In the data rows, the value 128 means zero.
Every row has a hidden score. How much higher is the second row's score than the first row's in each pair? 10 means about the same, 20 much higher and 0 much lower. The score is a weighted sum of the row's numbers plus the product of two more (or one squared), each taken from its middle value.
[ 98 125  50 121 172 165 162 102 142 152 125  86 126 118 107 168 106 110
 146 160 198 119]
[191  58  61 125 218 151  63 141 228 152  56 158  97  67  98  44  85 160
 110 128 209 125]: 7
[ 88 164 159  98 157 153  70  92 126 143 124 140 215 121  63 139  77  76
 162 201  60 146]
[109 151  80  99 136 129  89 122 168  87   0  76 143 137 135 106 184 108
 108 133 146 117]: 9
[192 117 224 179  89 136 104 228  87 158 176 132  75  83 159 210 104 146
  72  61 118  97]
[137  88 121 127 189 169  27 165 170 144  89 196  92  34  59 155  63 121
 118 141 180  81]: 13
[ 80 155 132  96 158 113  80  73  96 104 115 111 163 199 115 122 164 109
 161 179 114 164]
[152  78 185 143  86 162 142 228  98 156 145 110  91  92 152 191 121 148
  96  75 129 110]: 9
[126 163 159 117  53  76 141 157 103  80 166  74 119 139 186 132 196  78
  80  79 130 146]
[123 167  96 110 132  99 121 179 168  77  70  74 125 165 143 125 161  94
 126 127 147 152]: 11
[124 113 145 196 145 144 180 132 107 159 147 177 114 143 145 137 121 211
  88 113 106 130]
[ 83 173 113  84 133 132 100  86 185 103 125  98 145 101 115 102  97  73
 172 164 150 147]: 10
[157  41 109 124 204 170 139 163 175 146  68 115 104  27  81 140  91 116
 149 107 113  54]
[105 173 179 179  96 126 175 176  96 151 169  64  62 127 138 153 131 117
  74  93 129 160]: 6
[176 157 142 162  93 134 158 203 128 151 191 123  92 133 166 146 170 174
  82  90 110 130]
[ 71 159 102 121 100 121 141  26 134  78 124 116 185 204 149 105 175 105
 166 155  56 139]: 14
[ 54 179 114  90 150 144 147  42 160 111  58 100 161 216 128  90 120 104
 145 156 140 153]
[102 148  80  93 122  99 162 107 178  91  79  99 108 142 155  66 156  97
 111 130 145 122]: 9
[131 136 175 144  77 114 150 195 123 134 150 131 116 107 165 168 151 131
 109 102  90 132]
[120 111  78 112 120 151 113  89 180  54  80 102 128 106 138 124 161  98
 141  89 150 109]: 19
[ 98 159 140  69 112 131  75 108 128 104 113  92 152 135 134 171 140  90
 176 126 156 135]
[141 150 159 127 103 112 255 118  98 134 155 142 138 117 106 154 122 115
 118 133  86 104]: 10
[ 81 173 155  30 111 128  47  67  79 111 122  95 170 145 122 117 107  81
 153 173 130 142]
[ 98 166 106 122  85 127 117 132 182  72 133 122 117 125 130 129 156  83
 118 146 154 103]: 7
[146 130 161 110  52 124  71 161 108 115 172 147 126 147 188 136 131 120
 197  68  89 142]
[142 106 124 170 195  59 167 120 108 193 134 154  74 146 117  83 124 179
 112 120 155 132]: 14
[147 131 129 118  92 119  93 200  90 129 131  71  89  81 151 171 104 103
  94  82 160 131]
[148 134 151 152 137 102 154 138  77 156 147 100 130 155 139 152 123 149
 110  82 131 135]: 11
[240 125 152 143  98 175  69 151  69 108 141 161 136 122 140 145 109 138
 139  51 137 136]
[162 111  64 123 173 178 111 142 162 132  90 148 128  32  82 135  35 104
 137 196 223  65]: 9
[133  38 142 146 191 169 158 152  77 173 111 105 117  98 100 142  79 173
 111 121 182 118]
[174 121 164 142  65 133 133 191  83 144 163 159  98 104 165 147 139 132
 108  89 101 135]: 8
[160  59  74 152 207 151  74  94 197 152  48 161  87 112  59  95 136 148
 108  97 175  72]
[104 186 133 113 140 128 117 102 127 106  97  89 114 134  96 143 108  95
 141 179 128 120]: 9
[114 127 102 101 142  75  71  81 106 136 138 135 180 125  67 164  87 116
 178 139  97 137]
[ 99 201 173 123  64  86 156 155  77 120 146 105 122 175 196  99 175 115
 103  63  88 172]: 12
[113  86  84 145 135 101 143 115 142 172 153 178 124 178 133  72  69 208
  50 112  98 118]
[126  50 195 170 171 130 151 147 129 187 139  83 113  87  69 123  70 143
 127 110 166  82]: 18
[ 60 183 100  60 150 158 140  82 140  98  92 105 180 187 136  92 158  99
 172 176 131 157]
[140 124 149 114 178  66 109 136  91 135 158 107 141 147 117 112 130 141
 137 112 129 134]: 10
[101 111 118 112 125 106 125  91 134 103 116  87 131 128 105 107 156 110
 137 168 145 138]
[138 117 157 158 137  97 146 110 169 206 172 177 166 208 113 132  89 162
 119 107  96 116]: 9
[179 130 142 120  44 124 103 184 129 102 174 150 118 103 206 121 172  91
 110  83  70 144]
[149 138 128 189 163 116 201 138 102 186 126 165 120 116 136 132 116 187
 119 122  90 116]: 18
[128 140 171 155 188 162  92 121  99 170 103  82 120  98  93 166  67 139
 117 113 183  81]
[110 173 135  95 112 130 130 117  84 122 128 120 210 157  69 157  74  83
 183 168 117  96]: 7
[107 115 180 145 150  88 202 130  97 167 151  89 106 196 124 134 123 131
 113 146 170 136]
[109  92 105 182 117  61 163 131 155 121  83 200  30 103 169  86 155 188
  98 103  68 102]: 11
[162  67  45 163 179 139 102 123 203 142  75 147  73  67 103 126  89 155
 117 130 193  48]
[142 131  95 183 150 150 156  98 153 122 133 192 111 162 145 109 100 184
 120 101 113 156]: 9
[165 144 159 114 101 144  48 171 110  99 141  65 116  72 140 178 126  89
 101  78 179 129]
[ 90 160 163  87 117 116 105 127  75 108 141  69 208 140  95 103 121  73
 143 178 156 148]: 10
[116  99 131  95 165 124  97  91 171  97  34  87 145 112  79 142  79 109
 125 199 148 100]
[ 73  98 125 171 149 130  35 133 121 173 144 163 102 124 131 104 103 166
 105 113 137 122]: 10
[ 83 153 134  87 102  82 133  58 126 118 116 127 185 205 152 100 189 111
 168 126  11 145]
[135 235 117  88 125  61 143 161 149  77  78  84 119 127 144 149 178  84
 119 122 137 141]: 9
[ 77 167 110  98 137 120 141  60 112 112 102 114 183 169 123 111 119 131
 145 163 115 148]
[ 71 138 139  82 102 105 105  78 208 107 116 152 194 165 153 124 149 114
 154 149  95 117]: 9
[167  58 120 147 180 149  35 154 145 174  79 133 107  51  63 169  84 133
 149 189 171  53]
[123 207 137  71 138 115 110  95 116 108 137  94 145 158 110 131 136 127
 136 190 189 174]: 7
[199 107 123 135  70 153 111 197 156 111 153 138  71  67 169 110 148 107
 128  86 106 114]
[134  83 149 212 166 136 167 135  92 185 127 167 102 129 118 118 133 189
 140  84 125 128]: 13
[137  97  90 181 180 109 173 129 131 215 139 130 146 145 142  69 119 183
 102 103  88 122]
[124 125 175 170 109 143 129 156  61 138 169  86 112 133 128 155 118 143
 121  87  99 182]: 10
[172  82 118 151  95 132 103 211 139  81 131 151  86  87 164 140 111 152
 181  68 122 120]
[205  97 151 175 151 148 119 113 101 179 161 160 107 124 127 119  81 137
  82 128  84 142]: 7
[184  63 110 174 188 110  82 180 192 124  78 143 150  58  96 151  59 128
 119 173 228  73]
[141  91 105 119 169 200 116 141 134 192  96 134 179  43  53 174  51 118
 158 179 174  61]: 13
[148 136  81 179  97  97 174 147 188 155 113 214 111 170 192  50 181 221
 107  81  59  86]
[ 87 138 159  62 137 153 104  95  93  96 117  70 177 180  99 188 128  68
  74 181 165 112]: 10
[136 154 101 118 135 110 143  71 113  95 131 137 190 176 130 126 163 115
 192 165  96 146]
[ 93 152  99 101 113 128  98  67 169  86 102 166 154 179 130  85 165  76
 122 153 120 124]: 9
[ 90 168 114  84 118 117  93 115 112  58 126 100 161 123 116 133 135  84
 148 148 147 135]
[148  96 161 151 127 109 138 153  82 169 151 192 113 119 103 153  71 167
 121  75  66 110]: 11
[ 78 176 188 117  94 146 125 124  87 118 133  92 121  99 112 255 142 102
 153 117 168 137]
[149 138 122  82 110 116 152 103 145  84  97  98 175 131  91 143 113  39
 127 237 180 129]: 8
[102 176 169  76 148 106  90 118 103 122 121  75 140 148 119 179 115  83
 144 148 168 141]
[178 102  98 186  85 133 192 112 169 131 165 196  83 151 176  83 189 213
 107  96  17 143]: 9
[ 69 140  83 102 123  68 115  66 148  58 106 150 190 164 117 117 151 159
 187 147  86 133]
[180 126 149  85  58 103 163 168  91  77 169 116 117 182 195 104 199 163
 119  75 122 198]: 11
[166 137 115 109  62 134 178 132 131 125 180 168 140 122 183  86 171 163
 119 101  74 150]
[ 61  97 162  92  99 117 164 110 132 110 123 119 162 146 117 120 133 108
 163 253 138 152]: 12
[147  54  79 145 197 118  76 127 209 188  80 143 109  64 110  78  85 140
 110 126 171  89]
[122 161 112  76 175 132  99  97 126 141 120  92 162 104 109 156 101 108
 130 185 147 117]: 11
[121  81 117 103 186 133 124 113 133 156 101 116 132  84  78 170  73 101
 144 151 145 101]
[123 144  74  92 122 106 139  79 112 117 131 117 186 184 116 126 107 114
 153  87 158 136]: 14
[157  70 103 166 167 139 176 144 117 173 139 150 104 106 146 119 128 179
 108  92 114 115]
[139 130 134 152  67 118 142 156 113 117 156 132  94 124 173 107 142 144
 143 114  88 134]: 8
[189 135 139 124  38 133  95 181  83  70 180 152 101 116 189 128 181  80
 147 108 107 130]
[146 128 182 146  73  97 140 124 105 174 124 107 168 147 124 108 113 140
 116 112 193 134]: 10
[ 79 178 148 138 140 169 148  94 106 133 121 126 200 131  64 140  69  91
 188 110 133 121]
[166 104 114 246  90 116 144 140 171 143 129 195  73 139 174  72 173 192
 124  68  43 132]: 9
[ 87 164 147  69  95 116 127 100  95  94 155  98 161 143 115 140 142 108
 153 130 128 122]
[ 72 155 147  85 115  96  92  20 123 101 124 118 189 197 126 102 170  95
 164 149 110 146]: 11
[144 111 134 130 183 151  86 132 121 177 128 138 138  82  80 146  52 132
 119 150 170  86]
[137 168  43 103 121  95 103 131 174 101 146 114 123 112 117  71 178 105
 117 178 151 106]: 9
[131 103 112 173 132  99 163 112 147 145 161 189 136 141 160  94 123 243
 123 109  76 130]
[ 96 154 116  69 114 120 181 108 115  89 129  84 144 132 115 123 134  72
 131 167 191 130]: 12
[151  94 147 175 129 152 218 182 142 176 195 144  32 132 174 110 192 232
 102  65  82 186]
[159  93  90 157  92 101 228 162 150 155 148 204  87 149 210  78 192 202
 106  56  20 129]: 9
[175 120 112 215 138 133 126 169 148 167 112 138  78  98 161 131 134 172
  92  74 104 130]
[ 64 137 122  92 125 150  88  68 156  90 104 120 182 182 104 128 137 105
 220 172  72 179]: 14
[174 144 106 169 100 156 176 169  86 131 145 121  81 135 201 255 163 180
 106  70  91 139]
[ 52 182 121 108 104 107 117  93 107 102 129 122 188 232 116 120 150  93
 160 193 107 156]: 9
[118 136 162 141 100 138 111 152  54 137 205  53 120 113 142 170 140  99
 112  90 128 160]
[186  98  87 173 114 255 153 143 187 139 132 217  86 115 160  72 142 174
 110  95  53 109]: 8
[127 120 141 136  80 122 128 133 152 146 142 207 105 134 156 135 148 126
 100 110  94 155]
[ 44 137 121 134  82 106 151 196 108 125 142 128 100 117 173 136 180 132
 119  99  98 195]: 14
[178 101 144 160  95 139 127 173 141  72 174 159  72  84 144 148 162 122
 103  87 115 116]
[141  53 121 139 181  97 176 143 125 187 159 160  98 140 129 128 122 178
 102  79  99 116]: 13
[ 97 162 183 115 167 142  55 108  87 116 111  86 143 136 104 147 125  89
 115 145 169 124]
[ 90 167  63 162 163 130 187  10 109 109 108 113 181 196 108  77 133 139
 121 190  90 150]: 9
[176 109  91 187 104 170 180 148 146 122 145 211 106 117 171  75 127 153
 101 119  46 107]
[100 177 147  44  51 101 121 136  85  69 145  56 127 130 191 114 214 104
  94 106 142 153]: 12
[123 135 101 114 183  95 141  92 119 171  70 137 138 104  91 154  87 125
 131 154 146 100]
[122 126 167 137 117 198 134 112 107 134 128 147 156 129 126 233 110 114
 112 174 107 105]: 6
[175  95 115 226 133  64 127 163 139 157 176 145  56 118 161 126 141 228
  83  83 131 113]
[ 86 160  84 109 130 104 154  84 109  93 116 132 141 195 155  75 160 130
 154 156  99 176]: 11
[112 117 107  91 128 104 144 105 155  76  43  84 113 127 166 143 181  95
 116 189 142 135]
[196 106 145 174  80 119 150 219 125 119 234 120  84  81 132 165 112 155
  92  62 128 123]: 12
[128  81 183 181 183  93 197 107 127 175 140 168  88 136 137  90 104 203
  89  84 120 128]
[136  76 166 133 149 146 150 112 115 152 105 121 115  92  80 222  84 156
 101 125 179 107]: 9
[130  98 146 176 195 161 154 172 133 141  89 155 155  82  65 152  47 131
 108 177 169  92]
[139  50 126 135 170 226  72 153 198 121  75 164 117  66  45 155  70 157
 120 169 208  43]: 10
[141 184 126  44 138 149  96 133 185  68 106 108 120  95 125 112 169  91
  90 143 177  74]
[ 86 180 163  77  95  89 124 109  82  91 109 117 162 145 125 116 181 114
 111 140 120 157]: 14
[138 169 113 113 179  71 112 120  97 149  70  91 108 135  90  91  80 102
 165 159 160 100]
[ 89 124 148  92 140  69 145 114  99 146  66  67 138 137  65 201 137  80
 186 131 152 147]: 11
[ 56 200  94 153  61  70 229 147  82  93 179 105 107 181 195 113 225 151
 101 104 103 218]
[175 101 109 140 173 132 102 162 158 171  95 143  91  64  92 144  59 114
 135  81 195  51]: 11
[165 188 126 216 161 153 148 139 113 195 109 186 112 110  76 132  84 156
 123  92 114 149]
[159  68 148 113 138 136 137 112  96 206 171 179 131 187 128 137  88 173
 138 114 116 146]: 9
[167  81 149  94 114 131 107 164 107 163  91 155  86 123 133 180 116 108
 138  91  89 150]
[ 81 164 144  50 130 136 141  85 104 140 127 136 178 142  68 161  85  78
 154 186 113 129]: 9
[103 142 121 156 154 149 141 165 116 134  99 128 124 106 107 167  96 146
 141 135 163  68]
[155  89 107 190 114 113 215 167  83 162 130 159 104 185 157 122 154 219
 104  84  87 148]: 9
[131 130 163 124 103 129  78 141 126 140 169 149 146 150 111 153 109 135
 130 140  72 144]
[109 113 173 136 104 129 140 139  98 127 139 106 157 108 112 190 126  87
 105 132 152 122]: 11
[128 118 125 156 183 185 200 170 114 179 126  95 127 136  82 157 102 135
  96 145 194 120]
[203 141 129 157  45 136 106 200 155  97 106 151  70  66 162 147 152 112
 151 100 114 108]: 7
[125 185 163 113 168 171  78 133 192 120 116 119 119  84 114 153  79 161
 114 138 114 118]
[174  75  79 189 108 106 139 142 150 126 142 214  96 133 210 104 153 198
 109 145  73 117]: 10
[115 131 153 189 175 112 125 140  88 164  93  88 112  94  91 168  72 101
  92 136 216 132]
[ 90 189 156  61 109 159  89 118  77 115 102  71 151 143  98 122 128  88
 170 141 151 115]: 11
[ 61 191 126 147 110  80 155  43 144  77  97 140 183 184 122 128 158 106
 166 140 134 154]
[ 87 180 167  87  78 137 137  72  99 103 139  90 168 152 113 140  84  86
 163 187 119 157]: 12
[ 88 130 159 150 148 106 146 194 101 143 135 113 112 144 129 162 161 165
 110 135 142 148]
[ 65 149  90 108 157 104 161  53 123 122 140 104 187 240 113 112 144 106
 160 189 125 158]: 8
[ 64 186 102  99 163 146 167  49 149 121 114 126 195 225 120 115 126 116
 127 175 128 162]
[142 151 175 117  41 114 118 151 102 118 179 140 115 120 181 166 163 113
 141 100  88 147]: 10
[121 117 153  92 109 164 155 132  86 130 255  88 151  83 101 156 103  66
 132 153 149 155]
[129 152  77  82 141 138 105 109 184 105  99 108  90 109 126 140 119 117
 141 144 163 117]: 9
[156  44  88 166 102 135 136 115 136 118 188 204  95 135 175  15 151 194
 114  79  85  93]
[ 52 155  88  80 150 127 176  66 122 108 204 115 167 131 126  89 119 117
 128 158 148 144]: 8
[120 112 155 164 182 216 130 150  99 173 126 102 126 112  82 163  82 152
  98 107 218 127]
[105 184 131 139 123 104  87  84 182 111 142 105 166 169 139 125 140 107
 158 161 126 165]: 9
[ 67  71  88 109 136 100 118 106 132 111  50 105 129 166 108 138 133  94
 144 148 165 150]
[117  96 115 195 143 160 163 151  79 186 179 165 134 142 117 119 108 109
 131 120 102 113]: 7
[102 255  49  90 132 125  99  96 178  77 121  68 125 161 154 168 160 120
 133 255 132  92]
[180  86  59 200 210 163  65 143 223 153  81 161  92  39 125 107  70 139
 155 112 200  52]: 8
[ 96 133  70  95  95 139 114 118 175  63  83  86 118 130 138 109 144 114
 119 134 158  72]
[170 236 127 153 113 204 140 184 121 116 135 119 108 129 160 135 174 142
 104  85 108 161]: 8
[149  97 152 148 198 129 130 144  72 170 122 115 114  61  91 174  93  98
 125 117 182  84]
[130 114 153 140  77 108 134 146  71 111 158 154 114 128 183  80 177 130
 123  89  94 255]: 5
[115 170 145  91 133 125 164 122  82  94  99  65 141 145  97 169 103  70
 136 126 172 125]
[168  56  77 151 216 108 115 132 211 131  44 169 102  55  97 108  79 131
  97 144 170  88]: 7
[ 44 180 105 108 157 109 142  61 141  74  80 123 188 177 127  96 152  88
 142 180 131 164]
[139 139 144 141 105  33 127 129 134 132 112 160 157 107 119 140 107 122
 150 139  97 128]: 9
[148  86 162 153 185 178 121 132 112 175 139 114 116 105  84 140  67 133
 119 132 200 100]
[ 79 171 165  77  94 144 107 115 118 111 105  90 163 192 126 160 152  99
 136 255 110 140]: 12
[154 103 148 125 152 129 102 151 207 153 118  97 121 101  96 163 105  61
  93 125 182 107]
[ 69 141 179  97 129 134 103 116  87  85 138  99 157 152 145 146 135  80
 141 137 106 165]: 8
[187  89 126 152 162 140 204 142 140 183 139 185 110 119 125 126 104 192
 140 105  98 103]
[130 130  74  84 117 204  63 101 154  94 107  97 130 123 113 164 112  39
 129 137 150 110]: 15
[ 65 182 128 103 125 138 126  33 114 100 121 136 187 172 135 110 155 100
 167 166  90 147]
[ 94 171 116  31 113 109 124  85 134  87 115 120 196 166 114 133 171  81
 209 204 125 133]: 10
[161 108 114 150  81 161 217 142 114 111 153 152 103 125 161 106 145 124
  99 101  66 158]
[ 71 164 107 112 124 131 125  96 149  78 104 142 192 170 172  82 140 112
 153 152  89 179]: 6
[170  72 146 148  95 130 129 173 109 131 157 112 116 114 142 146 168 121
 107  94  80 132]
[176  63  63 175 206  88 135 134 195 187  70 116 117  69  96  87 106 153
 109 159 182  93]: 9
[122 116  87 190 177  94 169 143 143 171 142 181 128 138 108 100 113 208
  83 105 112 131]
[183  71 117 153  75 161 127 172 121 122 137 122 104  89 158 126 159 155
 115 116  69 131]: 11
[119 129 159 142  98 147 105 132  92 134 141 140 139 111 255  97  91 122
 144  99  73 122]
[ 88 181 140  56 114 103 123  38  84  85  85 124 171 180 141 133 146 110
 131 175 104 164]: 10
[111 165 104 117 150  64 130  83 125 135 145 111 174 172 100  91 136 113
 155 165 108 154]
[115 177  94  89 126 102 124 113 167  73  66 112 133 183 169  72 172  99
 106 145 166 126]: 9
[ 84 124  77 123 141 148  99 112 182  68  83  79 144 136 160 110 173  49
 131 152 166 129]
[160 132 112 213 126  82  99 139 225 188 144 246 104 123 163  82 121 207
 108 108  16 107]: 9
[ 86 154 174  79 129 131 112  72 103 145 122 130 209 132  59 164  79  94
 137 216 122 113]
[148 120 172 192 118 142 150 176 113 119 179 142  90 125 165 137 153 180
  89  89  68 151]: 9
[119 122 126 148 142 255 133 141  77 160 138  96 127 147 131 126 141 156
 145 111 137 172]
[109 136  85 116 130  99 105  96 176  85 100  85  72 141 149 113 168  96
 108 141 160  78]: 11
[ 68 164 155  69 147 116  98 116 129 129 128  53 166 134 103 173 155  82
 156 119 138 132]
[158 108 207 146  72 134 149 178 112 128 190 115 120 113 145 144 169 124
 118 164  94 148]: 8
[130 110 110 186 125 113 136 170 164 174 171 175  42 106 166 147 140 202
  66  89 123 115]
[159 154 161 116 109 112 252 155 153 115 154 142 109 104 171 112 155 131
 104  97 116 157]: 8
[101 171 206 111 113 179 154 137  38 149 176  79 144 148  87 178 151 110
 148 132 139 169]
[148 115 126 141 162 161  94 124 153 165  51 133 116  84  81 157  56 100
 110 127 164  75]: 8
[ 70 164 109  68 128 145 116  73 101  76 121 128 198 193 118 105 163 207
 129 147  73 170]
[107 183  78 136 111 111 120  71 127  63 163 143 183 255 165  62 188 138
 117 103  82 143]: 13
[138  64 146 148 184 106 117 142   0 139 115 119 105  79  80 171  87 132
 122 145 165 131]
[113 120 127 129 168 157  98 120 178 153  91 130 154  63  68 154  92  87
 157 145 171 111]: 7
[104 164 171 127  68 122 165 147  93  79 163 110 103 185 220 127 180 118
 136 137  98 193]
[147  64 158 164  86 137 132 196 146 140 139 153 111  84 195 164 144 137
 129  80 115 107]: 10
[143  38  62 153 204  87  81 120 200 150  74 148 103  80 109 102  84 141
  97 129 180  90]
[122 107  78 174 171  97 165 124 126 199 166 144 108 151 134  96 129 182
  81  57 113 146]: 9
[148 132 101 134 103 100 161 141  96  80 166 156  84 158 170 156 188 154
 113 139  86 129]
[ 67 188 153  87 130 155  92  49  72 135 134 138 194 140  76 160  73  94
 139 146  88 153]: 10
[116 140 120  96 152 106 130  94 103 125 152 104 158 103 100 120 123 111
 153 158 180 118]
[203  69  58 150 209 122 116 131 173 159  65 150  94  87  86 112  93 145
 123 156 178  22]: 11
[201 107  88 191 143 107 183 185 150 156 141 129  33 128 165  93 162 173
  91  90 133 100]
[155 114 115 156  91 153 137 173 116 127 150 143  87 121 172  95 155 118
 123  84 123 168]: 8
[174  93 151 136 175 180 113 154 134 188 118 140 151  85  71 175  36 116
 147 152 150  98]
[102 160 115  72 122 137 129 118  63  83 136 120 165 189 128 135 137  82
 180 133 113 168]: 10
[107 207 193  86 116 128 119 100  60 135 128  92 166 165  88 179 103 112
 135 161 117 177]
[ 90 155 197 124  96 141 107 142  88 120 194  83 107 130 131 165 139 136
 117  93 136 150]: 9
[ 89 142 105 188  80 127  91  27 105  72  81 134 216 199 151  88 148 112
 143 119  79 146]
[160 135  72 150 207 164 123 115 169 137  26 122 122 109  94 158  95 163
 109 138 171  90]: 6
[ 91 153 134  48 135 153 136 107  76 128 121 137 176 133  62 143  83  93
 168 157  86 142]
[121 163 171 103 108 167 145 149  41 147 142  90 125 154  82 191 151 134
 116  99 116 148]: 11
[102 151  15 129 119 154 128  83 155  92  86 132 163 180 148  98 175 121
 135 199 114 150]
[160 156 138 158  30 114 146 148 111  98 189 159 113 101 174 193 146  89
 118 133 100 140]: 9
[115 147 159  92 137 140 115 117 133 118 142  88 151 144 119 129 127  98
 160 154 154 145]
[143 131  79  77 118  71 120  84 176  76 107  91 133 149 170 161 176 101
 118 127 142 181]: 13
[146  95 138 146 178 193  64 145 214 150 188 152 135  57  85 143  88 109
 142 147 155  87]
[133  61 139 212 140 124 224 153 111 156 176 154  87 151 180  72 142 209
  89  75  91 164]: 13
[167 104  72 160 107 106 153  92 180 111 127 208 121 142 208  89 156 167
 110  65  96 107]
[151  95 119 133 138 115  42 129 124 180 148 181 135 113  92 117  99 173
 108 103  90 111]: 10
[104 143 129  61 170 132  34 107 133 118  96 102 255 116  68  99 109  97
 126 167 149 134]
[121 133 152 122 111 146 109 159 105 155 155 145 131 104 131 186 123 130
 150 132 113 130]: 15
[129 101 167 127 104 127 159 182 121  92 100  83  90  75 132 192 155 112
 113  36 161 133]
[176  73  47 173 204 132 130 134 206 159  73 152 102  55 104 108 107 158
 118 157 178  72]: 6
[106 117 105 213 176 136 170 129 119 177 140 146  64 139 121  80 114 226
  88 128 149  98]
[133 106 146  93 170  92 160 106 140 161 125 155  64 161 120  85 115 194
 101 102 109 129]: 10
[122 113 153 130 201 119 191 130 110 150 120  73 109 106  56 166  71 132
 119 123 201 123]
[153 149 120 128  57 162 113 184 142 121 134 169  66  82 168 132 114 141
 131   0  79 103]: 5
[148 107 160 165 142 163 154 141 101 189 152 173 108 135 126 129 112 197
 108 102 119 141]
[221  82 140  97 171 121  83  88 215 174  74 144 108  41  68 155  33 109
 122 109 175  73]: 12
[187  86  78 203 134 109 149 148 180 170 167 215 133 121 176  61 120 225
 110 111  46  93]
[150  89 198 128  91 123 101 133 118 122 109  78 122 106 133 160 117  88
 136 103 130 131]: 18
[ 99 133  96 103 171 118 179  57  92 110 127 136 181 210 125  74 156 111
 167 182 112 163]
[183   6  68 159 208 129  98 137 213 164 108 166  99  66 115  84  74 145
 111 108 173  51]: 14
[135  92 164 195 140 145 158 173 128 133 176 111  50 141 175 135 167 178
 100 104 127 143]
[167 140  98 202  98 118 183 122 156 150 153 198 111 177 228  87 181 160
 119  83  41 136]: 8
[101 165 228  22 120 124 126 109   9 140 139  85 145 166  89 114 112  79
 121 100  84 163]
[173  91 166 176 135 159 159 131 147 194 124 199 156 124 116 131 101 182
 146  76  85 116]: 5
[ 53 164 105 117  96  80 170  67 131  64 167 132 160 184 160  83 185 143
 165 188  81 189]
[ 59 175  65  76 170 103 138  54 123  93 110 120 165 186 133  79 155 134
 142 150 173 141]: 11
[202 115  62 190 110 129 178 155 188 141 192 206  83 133 204  68 155 203
 131  78  58 142]
[ 98 123 135 107 119 126 105 122  96 128 121  66 138 123  91 196 145  72
 128 144 170 123]: 12
[111 162 110 103 149 137 116 103 152  70 103  82 121 151 117 132 124  82
 175 144 157 113]
[119 156 171 111 100 175 104 132  74 131 153  91 128 137  99 201 125  68
 138 132 137  98]: 5
[124 136 116  53 167 126 102 125 153 103 103 108 152 108  94 127 112 118
 131 139 172 124]
[168 124 140 142  11 124 108 165 114  67 181 138  92  97 158 122 152 104
 138 125  58 137]: 10
[137  85 109 111 168 165  19 107 192 169  16 136 116 120  66 131  44 151
 137 128 176  70]
[ 56 107 216 184 138 126 144 181 116 171 140 168 106 168 132 120 107 215
 117 156 107 123]: 15
[111 178 114  73 114 114 166  64 156  97 108 129 174 176 118 124 164 111
 156 154  99 157]
[135 158 145  29 147  98 134  66  97 121 153 135 189 121  61 152  71  71
 164 151 139 136]: 10
[138 152 143  97 185 116 113  89 167 124 169  86 136 131 102 130 131 122
 155 181 154 113]
[169 175  73  48 145  89  61 132 138 100 109  75 111  91 128 163 142 103
 122 138 161 100]: 9
[ 79 137 110 106 147  62  93  44 156 100 106 104 199 205 128 101 150 132
 137 179 121 134]
[ 96 125  97 125 136 118  42 104 163  89  47 103 120 114 126 139 100  73
 119 119 142 107]: 12
[ 56 175 195  77 104  99 173 127  39 149 134 107 185 158  73 155 111  71
 126 136 158 189]
[ 63 147 117  67  90 255  24  72 116 102 173 136 155 152 111  98 149 112
 158 152 121 129]: 8
[ 67 162  83 103 108  81 106  95 128  98 105 130 167 201 156  99 173  86
 125 171  28 148]
[119 134 125  98 138 234 159 116 106 126 127  95 175 127 123 169 138 140
 142 116 109 157]: 10
[141 105  80 182 183  97 179 109  99 179 138 148  72 122 146  84  73 197
  91 152 128 135]
[ 90 129 122 106 143 118  97 110 124 110  19  89 138 143 132 146 133 114
 145 132 150 142]: 10
[ 99 146 130 100 114 132 130  40 123 142 156 128 215 153 119 125 176 103
 189 177 109 143]
[155 116 148 207 137 142 219 176 113 194 196 163  84 126 136 143 120 209
  70  80  96 147]: 9
[103 141 168 104 108 102 129 138  97 116 137  80 140  76 107 208 130  76
 143 138 138 125]
[130 104 142 171 143 124 131 114  82 196  68 167 143 117 125 148  95 174
  90 110 125 129]: 14
